Each row has a name. Each question is about the rows just above it.

Columns, left to right: L Z Q K W
K876: [144 130 131  73 129]
K588: [ 91 128 126 130 160]
K780: [215 130 132 100 113]
K632: [117 128 125 201 126]
K277: [158 125 125  50 148]
K985: [154 131 129 178 123]
K57: [129 128 132  63 132]
K60: [159 127 130 118 113]
Which column holds this, read top down? [144  91 215 117] | L
What comes right after [127] in the named rows? | [130]
Right after [201] comes | [126]

Columns, left to right: D A P T N E C Y S
K629: [185 141 140  75 124 209 115 128 126]
K256: [115 154 141  78 138 115 198 128 128]
K35: [147 140 145 130 141  93 149 127 128]
K405: [209 146 133 130 124 125 160 128 130]
K201: [ 39 120 110 132 129 178 136 133 133]
K251: [133 151 127 212 142 183 149 128 131]
K819: [153 126  88 118 107  36 128 129 131]
Whose row is [133 151 127 212 142 183 149 128 131]? | K251
What comes right after [185] in the named rows? | [141]
Which column holds [209 115  93] top down? | E
Which column holds [115 198] top down? | C
What comes right after [212] in the named rows? | [142]
[136 149 128] is in which column, read top down? | C

Columns, left to right: J H B V U X G
K147: [212 153 119 148 107  95 140]
K335: [ 92  99  73 143 126 216 124]
K304: [ 71 132  95  92 154 131  72]
K109: [107 123 106  87 133  36  84]
K493: [100  59  70 132 105  40 180]
[ 95 216 131] is in which column, read top down? | X
The entry that follows [143]: | [126]
The entry that follows [212]: | [153]
[119  73  95 106] is in which column, read top down? | B
Which column holds this, read top down? [107 126 154] | U
Which column holds [ 72  84 180] top down? | G

Columns, left to right: niv bip lan sones Baz vimug
K418: [178  64  83 155 100  95]
K982: [123  73 201 133  73  72]
K978: [ 57 139 123 188 116  55]
K991: [134  59 180  83 171  89]
K39: [189 125 122 173  76  74]
K468: [168 165 135  36 143  45]
[55 89] is in which column, read top down? | vimug
Which column holds [123 180 122 135] top down? | lan
What comes right after [116] in the named rows? | [55]
The entry that follows [171]: | [89]
Which column holds [134 189 168] top down? | niv

Columns, left to right: Rese kef nemi Zovil Lilat Tagob Bodez
K40: [119 121 122 126 110 112 149]
K807: [118 129  83 133 105 155 125]
K490: [159 148 155 134  91 159  72]
K817: [ 93 103 101 120 122  84 196]
K125: [123 132 108 134 109 159 117]
K145: [160 148 158 133  92 157  72]
K735: [113  85 110 128 110 124 149]
Right after [84] comes | [196]
Which column holds [ 93 123 160] top down? | Rese
Right after [101] comes | [120]
What comes right after [158] in the named rows? | [133]
What comes right after [108] in the named rows? | [134]

Columns, left to right: dugo sebo vafa niru Negib Kuf vib Zanit Tisef pir
K617: [116 121 140 146 197  93 130 136  88 142]
K450: [ 51 167  63 181 189 199  86  66 145  75]
K925: [132 104 119 158  93 149 113 185 129 147]
K537: [105  52  47 123 127 117  77 152 195 130]
K706: [152  51  92 153 130 193 121  51  88 118]
K600: [176 196 175 185  73  86 141  91 191  73]
K446: [115  58  88 135 182 169 189  71 204 143]
K790: [161  65 167  81 163 110 155 176  86 126]
K652: [128  91  76 136 178  91 175 150  99  86]
K262: [128 129 185 191 109  88 184  77 128  69]
K707: [ 58  93 178 200 192 149 147 116 168 196]
K755: [117 127 111 173  64 126 187 148 143 129]
Which column holds [109 192  64] top down? | Negib
Which column holds [117 193  86 169 110  91] top down? | Kuf
[145 129 195  88 191 204] is in which column, read top down? | Tisef
What comes right after [104] in the named rows? | [119]
[ 88 145 129] is in which column, read top down? | Tisef

Columns, left to right: tela gos tage muk
K878: [126 129 131 138]
K734: [149 129 129 196]
K908: [102 128 128 111]
K637: [201 133 128 132]
K79: [ 46 122 128 117]
K316: [155 129 126  74]
K153: [134 128 130 133]
K358: [ 96 126 197 122]
K663: [112 126 130 113]
The entry that follows [149]: | [129]
What comes right after [112] in the named rows? | [126]
Which column holds [122 129 128] top down? | gos

Columns, left to right: dulu furav tegi Logun sonog
K606: [108 138 161  44  57]
K806: [130 160 127 139 138]
K442: [108 138 161  44 105]
Which column holds [138 105] top down? | sonog
Which column holds this, read top down? [ 57 138] | sonog
Which column holds this, read top down? [160 138] | furav
Right after [160] comes | [127]
The entry that follows [130]: | [160]

Columns, left to right: Losa naf pora Kenef Vegam lod
K822: [167 124  59 137 126 133]
K590: [158 119 162 134 122 134]
K937: [158 121 162 134 122 134]
K129: [158 159 135 134 122 127]
Right after [119] comes | [162]
What comes right after [59] in the named rows? | [137]
[126 122 122] is in which column, read top down? | Vegam
The entry that follows [167]: | [124]
Which column holds this, read top down? [124 119] | naf
What comes right after [124] in the named rows? | [59]

Columns, left to right: tuza topab rulun ful pon Mapo gusof gezip
K415: [128 131 128 206 128 130 126 126]
K20: [129 132 128 163 127 128 127 124]
K524: [128 127 128 121 129 128 129 130]
K998: [128 130 128 131 129 129 129 130]
The entry that follows [132]: | [128]
Which column holds this, read top down? [206 163] | ful
The row with [128 130 128 131 129 129 129 130] is | K998
Whose row is [128 127 128 121 129 128 129 130]? | K524
Which column holds [163 121] top down? | ful
Where do [129 132 128 163 127 128 127 124] appear? | K20
What comes right after [163] in the named rows? | [127]

Columns, left to right: rafi tivu zul daf
K918: [152 143 143 111]
K217: [ 72 129 153 157]
K560: [198 134 175  93]
K598: [135 168 110 161]
K324: [120 126 133 131]
Right after [135] comes | [168]
What comes right after [129] in the named rows? | [153]

